The table, row by row:
[ 0.2 -0.9 -0.7  0.9  0.2  0.  -0.2 -1.6  0.9 -0.6  1.4  0.7]
[ 0.4 -0.5  0.5  0.4  1.1 -0.8  0.1  1.1  2.6 -0.1  0.8 -1.4]
[ 0.4 -0.9 -0.4  0.7  0.6 -1.1 -0.2  1.2  2.1  0.5  1.3 -1.8]
[-0.8  2.5  0.6 -1.4 -0.7  1.4 -0.2 -0.3 -4.2  0.4 -2.7  0.3]
[ 0.3 -1.1 -1.   0.5  0.   0.3 -0.2 -1.9  1.3 -1.2  2.1  0.7]
[-0.3  1.9  0.2 -1.2 -0.8  1.3  0.3  0.2 -3.7  0.1 -2.2  1.2]
[-0.5  2.4 -0.2 -1.1 -0.8  1.2  0.3 -0.1 -3.4 -0.1 -2.6  1.3]
[-0.9 -0.9 -0.5 -0.5  1.6 -2.7  0.2  1.5  2.4 -0.6  1.3 -0.9]
[-0.3  2.2  0.4 -1.2 -0.6  1.8  0.2 -0.4 -3.4  0.  -2.7  1.4]
[-0.5  2.1  0.9 -1.4 -0.6  2.  -0.4  0.1 -3.7  0.9 -2.5  1. ]
[-0.7  1.8  0.3 -1.1 -0.4  1.3 -0.2  0.  -3.6  0.4 -2.9  1.4]
[ 0.2 -0.9 -0.5  0.5  0.4  0.3 -0.1 -1.8  1.  -0.6  1.2  1. ]
[ 0.9 -0.5  0.4  0.3  1.1 -0.5 -0.3  1.   2.7 -0.2  0.3 -1.4]
[ 0.1 -0.9  0.1  0.3  0.5 -2.3  0.1  0.7  3.2 -0.2  0.8 -0.1]
[ 0.6 -1.1 -1.   0.   0.3 -0.7  0.2  1.3  1.9  0.5  1.6 -2. ]
[-0.8  2.1  1.2 -1.  -0.3  1.6 -0.7  0.  -3.5  0.9 -2.   0.5]
[ 0.1 -1.3 -1.   0.3 -0.1  0.2 -0.4 -1.5  0.8 -1.2  1.3  0.8]
[-0.2  1.7  0.2 -1.4 -0.5  1.4  0.1  0.1 -3.4  0.2 -2.4  1.3]
[ 0.7 -2.   0.1  1.1 -0.4  0.   0.2 -0.4  1.5  0.2  1.3 -0.7]
[-0.9  2.5  0.6 -1.  -0.5  1.3 -0.3  0.4 -3.9  0.7 -2.4  0.6]
[ 0.  -1.2 -0.1  0.4  0.6 -2.3 -0.2  1.   3.  -0.5  0.5 -0.2]
[-0.7  2.2  1.2 -0.7 -0.3  1.7 -0.4 -0.2 -3.6  0.8 -2.3  0.8]
[ 0.5 -1.  -0.5  0.3  0.4 -0.7  0.1  1.6  2.3  0.   1.3 -1.1]
[ 0.2 -1.  -0.7  0.4  0.1  0.1  0.2 -2.2  0.9 -0.5  1.3  0.8]
[-0.3  2.2 -0.3 -1.4 -0.7  1.7 -0.2 -0.7 -3.  -0.2 -3.   1.6]
[ 0.  -0.9 -0.2  0.1  0.5 -2.5  0.   0.6  2.9 -0.8  0.4 -0.2]
[ 0.5 -1.2 -0.9  0.3  0.8 -1.   0.   1.1  2.3  0.8  1.6 -1.9]
[ 0.3 -1.1 -0.9  0.5  0.3  0.2 -0.5 -1.9  0.8 -0.5  1.4  1. ]
[ 0.6 -0.6 -0.5  0.3  0.  -0.9  0.1  1.3  2.6  0.3  1.6 -1.6]
[ 0.   2.1  0.4 -1.1 -0.7  1.5 -0.4 -0.8 -3.9  0.3 -2.5  1.5]
[-0.7  2.2  0.9 -1.3 -0.5  1.9 -0.4  0.1 -3.8  0.7 -2.6  0.9]
[-0.7  2.1  0.3 -1.  -1.1  1.7 -0.2  0.  -3.6  0.1 -2.2  1.8]
[ 0.5 -1.1 -0.5 -0.1  0.2 -0.9  0.   1.1  2.4  0.1  1.1 -1.7]
[ 0.4 -1.1 -0.9  0.6  0.1  0.   0.1 -1.9  0.4 -0.5  1.6  1.3]
[-0.8 -0.9 -0.1 -0.1  1.5 -2.3  0.9  1.6  2.2 -0.5  1.2 -0.8]
[-0.6  2.2  1.2 -1.1 -0.4  1.9 -0.7  0.  -4.   0.9 -3.   1.1]
[ 0.3 -1.5  0.1  1.4 -0.2 -0.1  0.7 -1.7  1.2 -0.1  1.1 -0.8]
[ 0.2 -1.  -0.1  0.1  0.4 -2.6  0.5  1.   3.1 -1.   0.6 -0.3]
[-0.3  2.2  1.2 -1.2 -0.6  1.6 -0.3  0.1 -3.7  0.8 -2.2  1.2]
[-0.5  2.2  0.1 -1.  -0.9  1.4 -0.6 -0.3 -3.5 -0.3 -2.8  1.4]
[ 0.5 -1.7  0.1  1.1 -0.5 -0.1  0.3 -0.5  1.3  0.3  1.2 -0.5]
[ 0.  -1.  -1.1  1.3  0.3 -0.1 -0.2 -1.5  0.6 -0.9  1.2  0.8]
[ 0.3 -1.7  0.3  1.8 -1.  -0.3  0.5 -0.6  1.2 -0.1  1.3 -0.3]
[-0.9 -0.8  0.2  0.4  1.4 -2.1  0.6  1.2  2.7 -0.4  0.6 -1. ]
[-1.   2.4  1.4 -1.4 -0.4  1.7 -0.6  0.1 -4.1  0.4 -2.5  1.1]
[-0.6 -0.8 -0.2 -0.2  1.6 -2.5  0.7  1.2  2.4 -0.3  1.  -0.5]
[-0.3  2.2  0.  -1.2 -0.5  1.8 -0.4 -0.6 -3.8 -0.2 -2.2  1.4]
[-0.5 -0.8 -0.1  1.1  0.3 -2.8  0.6  0.8  3.5 -0.9  1.1 -0.5]
[ 0.3 -2.   0.2  1.  -0.5 -0.4  0.6 -0.9  1.3 -0.3  1.1 -0.5]
[ 0.4 -1.6  0.3  1.7 -0.1 -0.2  0.2 -0.8  1.8 -0.1  1.3 -0.7]
[-0.4  2.3  0.9 -0.9 -0.3  1.7 -0.5  0.  -3.9  0.9 -2.4  0.7]
[-0.5 -0.6  0.2 -0.1  1.2 -2.5  0.5  1.5  2.1 -0.5  1.1 -0.3]
[-0.6  2.5  1.  -1.2 -0.7  1.5 -0.7  0.2 -3.9  0.5 -3.   0.9]
[ 0.4 -1.9  0.6  1.  -0.4 -0.4  0.4 -0.6  1.3  0.3  1.4 -0.9]
[ 0.4 -0.6 -0.4  0.3  0.6 -1.2  0.4  1.3  2.2  0.1  0.9 -1.3]
[ 0.3 -2.   0.2  1.3 -0.3 -0.2  1.1 -0.6  1.7  0.2  1.3 -0.6]
[-0.3  2.5  0.1 -1.3 -1.3  1.3 -0.1 -0.3 -3.4 -0.1 -2.   1.5]
[ 0.8 -0.8 -0.9  0.   0.6 -0.5  0.1  1.5  2.   0.   1.7 -1.5]
[-0.6  2.4  1.1 -1.1 -0.5  1.4 -0.5 -0.3 -3.4  1.1 -2.3  1. ]
[ 0.7 -0.9  0.   0.1  1.1 -0.9  0.4  0.7  2.7 -0.1  0.6 -0.9]
[ 0.5 -1.7  0.1  1.5 -0.1  0.1  0.1 -0.4  1.3  0.1  1.4 -0.9]
[ 0.6 -0.8 -0.5  0.3  0.2 -0.8  0.3  1.6  1.7  0.3  1.5 -2. ]
[ 0.7 -0.8 -0.8  0.   0.6 -1.1  0.3  1.4  2.   0.3  1.7 -1.8]
[-0.5 -0.4  0.1 -0.2  1.5 -2.7  0.8  0.8  2.2 -0.2  1.1 -0.8]
[ 0.1 -1.6 -1.1  0.4  0.1 -0.1 -0.1 -1.8  0.7 -0.9  1.7  0.5]
[-0.4  2.   0.1 -1.2 -0.8  1.5 -0.1 -0.3 -3.3  0.1 -2.4  1.5]
[-0.3 -0.9 -0.5  0.6  0.2  0.4 -0.1 -1.3  0.4 -0.6  1.7  0.9]
[ 0.4 -1.1 -1.   0.8 -0.2 -0.1 -0.7 -1.6  1.1 -0.9  1.2  0.7]
[-0.3 -1.4 -0.1  0.3  0.7 -2.3 -0.1  1.   3.5 -0.7  0.8  0. ]
[ 0.6 -0.5 -0.5  0.3  0.5 -0.6 -0.2  1.3  2.2  0.   1.4 -1.8]
The rows are grouped in 3 ways, from coarse to fine; each group lies inside one group of the grouping before and may be the whole of it. In each grouping, the first row asked about is in group 0, and each new group gets the next number.
Some new rows, each followed by its group in each grouping:
[ 0.7 -1.7  0.9  1.2  0.1  0.2  0.4 -0.6  1.1 -0.3  1.  -0.6] 0 0 0
[ 0.4 -0.7 -0.5  0.3  0.4 -1.   0.4  1.2  2.   0.   1.4 -1.2] 1 1 1
[ 0.6 -0.9 -0.2  0.   0.4 -1.   0.2  1.2  1.7  0.3  1.5 -2. ] 1 1 1
[ 0.3 -1.1 -0.8  0.8  0.3  0.2  0.  -1.3  1.  -1.1  1.5  0.7] 0 2 2
[-0.7  1.9  1.  -1.3 -0.4  1.6 -0.7  0.3 -3.7  0.7 -2.5  1.1] 2 3 3
[-0.6  2.2  1.1 -1.7 -0.3  1.9 -0.8 -0.1 -3.8  1.1 -2.1  1. ] 2 3 3
[-0.3 -0.5  0.  -0.1  1.2 -2.3  0.8  1.4  2.2 -0.1  1.3 -0.8] 1 4 4
[ 0.8 -1.2 -0.9 -0.3  0.4 -0.9  0.1  1.4  2.   0.5  1.4 -1.8] 1 1 1
[ 0.7 -0.8 -0.3  0.3  0.8 -0.9  0.3  1.7  2.   0.8  1.7 -1.7] 1 1 1
[-0.6  2.2  0.3 -1.1 -0.8  1.4 -0.2  0.  -3.1  0.4 -2.8  1.2] 2 3 5
[-0.2 -1.4 -1.   1.   0.1  0.2 -0.6 -1.8  0.8 -0.5  1.2  0.8] 0 2 2
[ 0.5 -2.2 -0.2  1.4 -0.5  0.   0.4 -0.7  1.6  0.1  1.7 -0.6] 0 0 0
[ 0.3 -1.6  0.3  0.9 -0.6 -0.3  0.2 -0.6  1.6  0.2  1.  -0.8] 0 0 0
[ 0.8 -1.7  0.2  1.6 -0.4  0.4  0.1 -0.8  1.1  0.   1.4 -0.9] 0 0 0
[ 0.7 -0.9 -1.1  0.4  0.6  0.1 -0.3 -1.6  0.6 -0.6  1.4  0.8] 0 2 2
[ 0.4 -1.4  0.2  1.2 -0.7 -0.3  0.6 -0.7  1.4  0.1  1.5 -0.5] 0 0 0
[-0.5  2.   1.  -1.2 -0.6  1.7 -0.3  0.2 -4.2  0.8 -2.2  0.6] 2 3 3
[ 0.5 -1.5 -0.9  0.8 -0.2  0.1 -0.4 -2.1  1.1 -0.4  1.9  0.9] 0 2 2
[-0.2  2.   0.6 -1.  -1.1  1.7 -0.3 -0.3 -3.5  0.3 -2.2  1.7] 2 3 5
[ 0.2 -0.9 -0.1  0.7  0.4 -0.9  0.   1.3  3.2  0.   0.2 -1.6] 1 4 6
[-0.6  2.3  1.  -0.8 -0.3  1.8 -0.1  0.3 -3.6  0.8 -2.5  1. ] 2 3 3
[ 0.3 -1.  -1.2  0.8  0.3 -0.2 -0.2 -1.7  1.1 -0.9  1.7  0.5] 0 2 2
[ 0.1 -0.7  0.2  0.1  0.3 -2.4  0.6  0.7  3.6 -0.6  1.   0.3] 1 4 7
[ 0.8 -1.6  0.6  1.5 -0.4 -0.2  0.2 -0.4  1.2 -0.1  1.3 -0.7] 0 0 0
[-0.5 -1.  -0.1  0.2  0.2 -2.5  0.1  0.5  3.1 -0.5  0.8 -0.3] 1 4 7
[ 0.1 -0.5  0.2  0.7  1.  -0.6  0.   0.8  2.5  0.2  0.9 -1.2] 1 4 6
[ 0.4 -1.7  0.3  1.4 -0.2 -0.2  0.1 -0.7  1.5  0.3  1.1 -0.6] 0 0 0
[-0.9  2.2  0.7 -1.2 -0.7  1.6 -0.5  0.  -3.7  0.9 -2.6  0.7] 2 3 3
[-0.7  2.2  0.5 -1.3 -0.6  1.5 -0.5  0.  -3.8  0.6 -2.6  0.6] 2 3 3
[-0.2  1.9  0.1 -1.  -0.7  1.2 -0.2 -0.2 -3.6  0.  -2.4  1.2] 2 3 5
[-0.8 -0.9 -0.3 -0.3  1.8 -2.1  0.8  1.5  2.7 -0.2  0.6 -0.4] 1 4 4
[ 0.2 -0.7  0.3  0.6  1.5 -0.7  0.2  0.7  2.9 -0.4  0.1 -1.4] 1 4 6
[-0.6  1.9  0.2 -1.2 -1.2  1.4  0.3  0.  -4.   0.2 -2.6  0.8] 2 3 5
[ 0.  -1.1 -0.6  0.5  0.   0.4 -0.5 -1.6  0.7 -0.5  1.7  1.1] 0 2 2
[ 0.4 -0.9 -0.5  0.   0.2 -1.   0.1  1.5  2.   0.3  1.5 -1.4] 1 1 1
[-0.1  2.6  0.2 -0.4 -0.9  1.6 -0.3 -0.3 -3.5 -0.1 -2.8  1.1] 2 3 5
[-0.1  2.3  0.2 -1.1 -1.   1.4 -0.1 -0.1 -3.6  0.1 -2.5  1.4] 2 3 5
[-0.4  2.8  1.  -1.5 -0.5  1.8 -0.5  0.1 -4.   0.5 -2.3  1. ] 2 3 3
[-0.3  2.4  0.3 -1.  -0.9  1.5  0.  -0.1 -3.9  0.1 -2.5  0.9] 2 3 5
[ 0.2 -1.2 -1.1  0.4  0.2 -0.2 -0.4 -1.7  0.9 -0.6  1.9  0.7] 0 2 2
[ 0.3 -1.5  0.3  1.5 -0.6 -0.4  0.1 -1.2  1.6 -0.1  1.9 -0.5] 0 0 0
[ 0.5 -0.7 -0.8  0.1  0.6 -0.6  0.4  1.2  2.3  0.3  1.3 -1.6] 1 1 1
[ 0.4 -0.6 -1.   0.3  0.3 -0.8  0.1  1.8  2.4  0.5  1.5 -1.6] 1 1 1
[ 0.8 -1.8  0.6  2.  -0.3 -0.2  0.1 -0.5  1.3  0.1  1.6 -0.5] 0 0 0
